One turning vector, and how many steps it has turned:
The counts run from 0 to 881.
[ 12   2  -4   4  22 -10  79  39  10 -68  28 -35  11  19 -17  11 -22   7
  20 -23  14 -41  26  21  31  19   0 -18 -55  19 -61 -29   9   0  53 -45
   1   6  20 -23  17 -20  31 -10  45 -46 -22  -2  48  19 -24  -7 -46   3
  48]	772
[-52  30   6 -51 -29 -29  58  27 -11 -26 -52 -30 -24   1  12  16   8  17
  -4 -38   3   0 -18  43  38  21  26  11 -37  45 -27  -2   4 -61  26 -39
  57  -8  41   9  25  -4  35  24  61  -9  22 -23  44   5 -44  21   5  -2
   8]	99
[-62  19 -20  -6 -17 -16  63  40 -11 -44 -39 -26 -21   6 -19   7 -29  24
  26 -52  25  -4   8  60  25  19  30 -16 -40  52 -46 -18 -13  -3  32 -59
  26   2  20 -27 -16 -20  49  44  29  -5  11 -17  44   7 -31   5   1  13
  41]	157
[  5 -24  -5 -52   1 -25  62  62  26 -35  -9 -32  13 -16   6  50 -21 -20
 -16 -37  10 -28 -11   5  31  24  11  -7 -34   3 -49  -5  24 -52  58 -21
  39 -13  20 -21  41 -28  42 -10  70 -23  17 -14  20  13 -39   8 -27 -26
   4]	447
[-28 -18  -7 -32  -7 -40  55  64  18 -53 -14 -11  33 -30  10  34 -12 -12
  -2 -59  14 -46  16  26  25  15  25 -30 -21   5 -18 -14  22 -31  55 -36
  35  12 -10 -24  -6 -47  60  19  57 -23  36 -30  37  -5 -27   9 -11 -19
  11]	596
[-11  20   7 -23  23 -16  68  48  16 -42  18  -7  54  -4 -14  12   9 -31
  -9 -32   3 -40  27  10  20  -1  12 -11 -37  31 -41 -18  19 -25  44 -59
  -4  18 -13  10  43 -34  56   3  64 -41  13 -19  55  21 -23  -9 -17 -24
  43]	850
[-35 -10 -12 -30 -28 -57  58  47  -7 -53  -2 -15   4  25  24  48  13  32
  19 -30 -11  -5   6  13  53  24  44 -14 -46 -24 -47 -21  29 -40  41 -29
  44  21   8  -9   0 -19  54  38  35 -12   1  -8  41   3 -30  36 -32  12
  15]	859
[-13  -1  -3 -23 -25 -13  65  29  -2 -10 -41 -31  12  10 -22   7  -7 -44
 -17 -36  -2 -24 -36  42  35  40  40   9 -42  34 -55 -17  22 -35  62 -44
  25  -5  24   8  40   3  28   9  78 -39  20   9  34  15 -36   6   8 -13
  26]	760
[-54  30  -8 -26 -34 -12  57  66 -11 -62   5   2   8   9  13  51  -1  32
  11 -25  28 -21  12  19  23  -1  -1   1 -42  14 -47 -18   7 -50  34 -47
  20   3   6 -18  -7 -41  56  42  12  24  10 -41  45  24 -25   9 -36  14
  18]	471
[-11   8 -19 -41  14 -13  54  62  21 -53 -18 -15  45 -28  17  44 -30 -22
 -18  -6  -7 -50   2   5  16   0  19   3 -17   8 -50 -10  -6 -46  41 -48
  10 -17 -23  -8  33 -35  73  14  60   4   6 -57  29  22 -40   2  -8 -11
  18]	723
[  1  13   1   1  -9 -13  82  32 -21 -47  18 -47 -12  24  -4  -8   1 -15
  17 -39  -1 -56  14  21  26  16  28 -12 -49  44 -54 -17   2   7  45 -57
   0   8  31   2  18   8  20   0  58 -52 -17   1  56  11 -13  -4 -21   4
  63]	52
[-24  10 -26 -15 -39 -40  77  39 -21 -56  12 -49 -31  20  32  38  16  28
  26 -15   1 -11   6   2  32  27  20 -18 -48  10 -75   2   3 -20  28 -35
  25 -12  46  -3  21   3  41   7  40 -10 -18 -21  41   6 -24  25 -47  10
  21]	251
[-35   0 -37 -34 -13 -26  57  74  14 -48 -23 -20  20 -36  11  48 -21 -18
  -6 -30  25 -25   6  15   6   0  14 -17 -12  21 -53  -1 -15 -22  38 -50
  18 -22   3 -25  17 -43  73  24  39  19  20 -55  29  12 -31  14 -17 -18
  19]	264
[ -9  18  28 -23  30  15  66  29  15 -59   1 -35  -4  18   5  20 -39  52
  27 -17  -4 -40  22  24  38  25   0  -2 -71  24 -43 -19  17 -58  42 -36
  32   5   9 -11  10  -8  35 -11  55 -37 -24  -7  37  22 -32 -23 -18  15
  15]	624
[-22  35  -4 -22  20 -26  82  25  -1 -53 -10 -48 -30  18 -13  -1  -2  28
  23 -37  16   4  30  39  32  11   2 -13 -51  58 -49 -13 -13  -3  21 -54
  28   1  43 -14  20  -3  35  -1  43 -34 -16  -3  53   9 -33  -1 -30  -3
  48]	437
[-74  17 -15 -21 -22 -22  53  59   6 -40 -13 -23   8   2  20  40   5  26
  23 -52  12 -14  21  19  19  16  41 -30 -33  20 -39  -3  12 -50  33 -69
  38  12  -6 -11 -18 -32  66  18  30   6  26 -17  43  -8 -19  12 -16 -15
   4]	600
[-36  -7 -25 -18   5 -25  56  57  15 -63 -19 -13  10   9  -2  52 -37  37
  28 -27  14   1  16  26  35  20  21 -18 -45  -3 -58 -26  11 -30  36 -38
  34   2  -9 -41 -10 -37  74  36  18  14  -5 -18  24  16 -36  12 -29  11
  15]	342
[-35  36  14 -22 -19  13  71  37 -31 -37 -15 -22  -1  19  26  22 -13  22
  24  -8 -26 -51   6   8  22  16  22  12 -71  43 -58   3   2 -41  32 -45
   4  -1   4  25  19  18  47  27  53 -10 -26 -37  38  29 -21 -24  11  33
  24]	810
[-33  12  -7  -3  22  -6  61  35  18 -60 -25 -30  14  29 -10  24 -39  49
  38 -27   4 -14  24  48  43  28  22 -12 -57   7 -47 -39  13 -40  41 -56
  37  14 -16 -32 -24 -18  56  10  31 -18 -11   4  32   6 -33   0 -15   8
  16]	418
[-28  -9   1 -34 -10 -41  66  59   6 -51 -29  10  33 -15 -16  27  -8 -17
  -8 -60  29 -24  12  44  34   8  11  -7 -34  12 -21 -24  24 -16  62 -22
  35  15  -2 -31  -7 -40  57  43  47 -17  30 -23  37  11 -29   0  -4 -13
  21]	670
[-28  19  12 -27  -8  15  60  60 -26 -20   0 -18   4  23  16  23  -8   1
  18 -48 -21 -55  13 -10  15   1  55   5 -61  45 -52   8  11 -33  39 -64
   7  13 -13  24  21   3  45  28  54 -17 -11 -16  47  27 -11 -25  16  13
  39]	275
[-17 -12 -10 -45   1 -19  36  63  20 -54 -15  -9  21 -13  17  50 -35   6
  -8 -28  -5 -40 -12  13  27   6  36   1 -21 -13 -35 -26   9 -69  43 -46
  36  -7 -16 -15  19 -51  56  28  48   3  18 -37  37  11 -52  26 -16   1
  18]	726
[-35  28  10  -2  29  24  60  29  15 -30 -12 -29  19  33 -19  14 -29  30
  33 -28  -6 -22  23  32  28  31  27 -12 -72  35 -58 -21  23 -46  42 -70
  23  19 -17  -2   6  -7  48  -1  46 -32  -7  17  37  18 -22 -24  -3   0
  18]	421
[-33  20 -31 -34 -30 -23  65  56 -16 -33   0 -48 -28  34  19  44  17  11
  10 -38  -1   2   2  -5  23   4  49   1 -36  27 -79  -3  -8 -28  18 -70
  32 -10  20  -2  23   0  41  11  27  14 -12  -6  44  10 -22  26 -36  -6
  36]	454
[-33  37   6   4  -7  33  71  31   5 -26 -10 -37  34   1  -7   9 -14 -16
   8  -6   1 -55  -1  31  11  34   9  -9 -51  45 -65 -11  15 -55  54 -71
  -2  -8   3  14  27  -8  44 -18  66 -31  11 -15  33  19 -14 -21  -5 -13
   9]	498
[-23 -34 -14 -21 -34 -34  62  46 -15 -28 -49 -10  20  -5   5  28 -29 -29
   2 -34 -12 -35 -22  30  36  38  49  -3 -49   5 -48  -7  20 -13  62 -17
  19  -1   3  -5  10  -2  57  50  64 -14  10 -27  21  11 -32   2  22  16
  19]	151
[-36  13 -26 -16 -42 -41  73  42 -18 -51   6 -48 -30  14  27  38  20  25
  21 -20   8  -3  -1   7  28  30  19 -21 -41  16 -71   4   4 -28  26 -39
  29 -14  50   0  26  -7  44   7  38  -9  -4 -24  40   4 -25  28 -47   7
  17]	250
[-46  17 -26  -8 -59  -7  56  42  -3 -33 -20 -33   4   0  -3  34  -4 -11
  -3  -8  25 -19 -42  35  24  45  11   1 -34  18 -66 -16  13 -64  54 -52
  21 -22  38   1  26 -22  35  13  48   1  28 -23  30  16 -32  27 -28  -2
   3]	43
[-12 -20 -19 -32 -11 -36  60  47  -8 -38 -40 -21  26 -19  31  25 -30 -25
  -1 -20 -35 -55  -8  10  27  19  57  -6 -37   5 -45  -1   1 -14  47 -29
  12  -7 -10   6  22   0  67  42  67 -11  -3 -48  27   8 -36   6  23  15
  28]	76
[-43   5 -38 -31  -2 -48  66  55  11 -47 -41  -6  34 -27  -4  41 -12 -15
  -3 -23  12  10   9  31  23  12  16 -17 -23  18 -56 -10  -7 -13  30 -34
  22  -6  -3 -21  16 -31  88  45  38  14  21 -47  28  13 -40  13 -10 -11
  23]	338
[-18  -4 -26 -38 -33 -55  65  41 -10 -59 -18 -52 -31  -4  50  32  -6  17
   7 -28  -8 -31 -11  13  34  23  33 -16 -21   1 -45  -3  -9 -36  29 -31
  45 -21  43  -9  12  -9  38   7  54 -12  -1 -39  39 -12 -43  40 -30   6
  17]	710
[-18 -12 -23 -20 -19 -48  66  57  14 -72   0 -22  23 -36  20  40 -15  -6
  -3 -22  22 -41   6  24  24  20  -1 -31 -15  -3 -36 -14   5 -25  49 -26
  22 -14  22 -27  10 -48  55   9  55 -14  26 -52  37  -3 -34  27 -35 -11
  12]	61
[-44  17  -5 -16 -10 -19  68  63   3 -48  13 -15  16  30  -1  40  19  26
  26 -58  19 -13  42  14  30   9  27 -21 -55  21 -51 -15  28 -27  40 -60
  30  31 -11 -20 -20 -22  54  15  20 -10   1  10  48  10  -7  -2 -33 -12
  16]	141
[ -9  15 -16 -30 -12 -45  84  47 -11 -44  -4  -3  40 -16  -2  14  20 -46
 -21 -12   4 -32   5  23  22  -2  10   1 -31  28 -50 -10  -2   2  41 -32
  -7  -2  11  16  49 -16  59  35  63 -21   7 -48  49  23 -31   6 -12  -6
  53]	131
[-52  39   1 -37  -5 -25  66  36  10 -50 -43 -11   9   5 -19  25   5  19
  -2 -47  32   8  15  61  39   8  -4   8 -35  36 -27 -29   5 -47  36 -47
  49  10   7 -27 -12 -29  47  23  33  -3  23  -9  44   5 -34  11 -13 -17
  13]	747
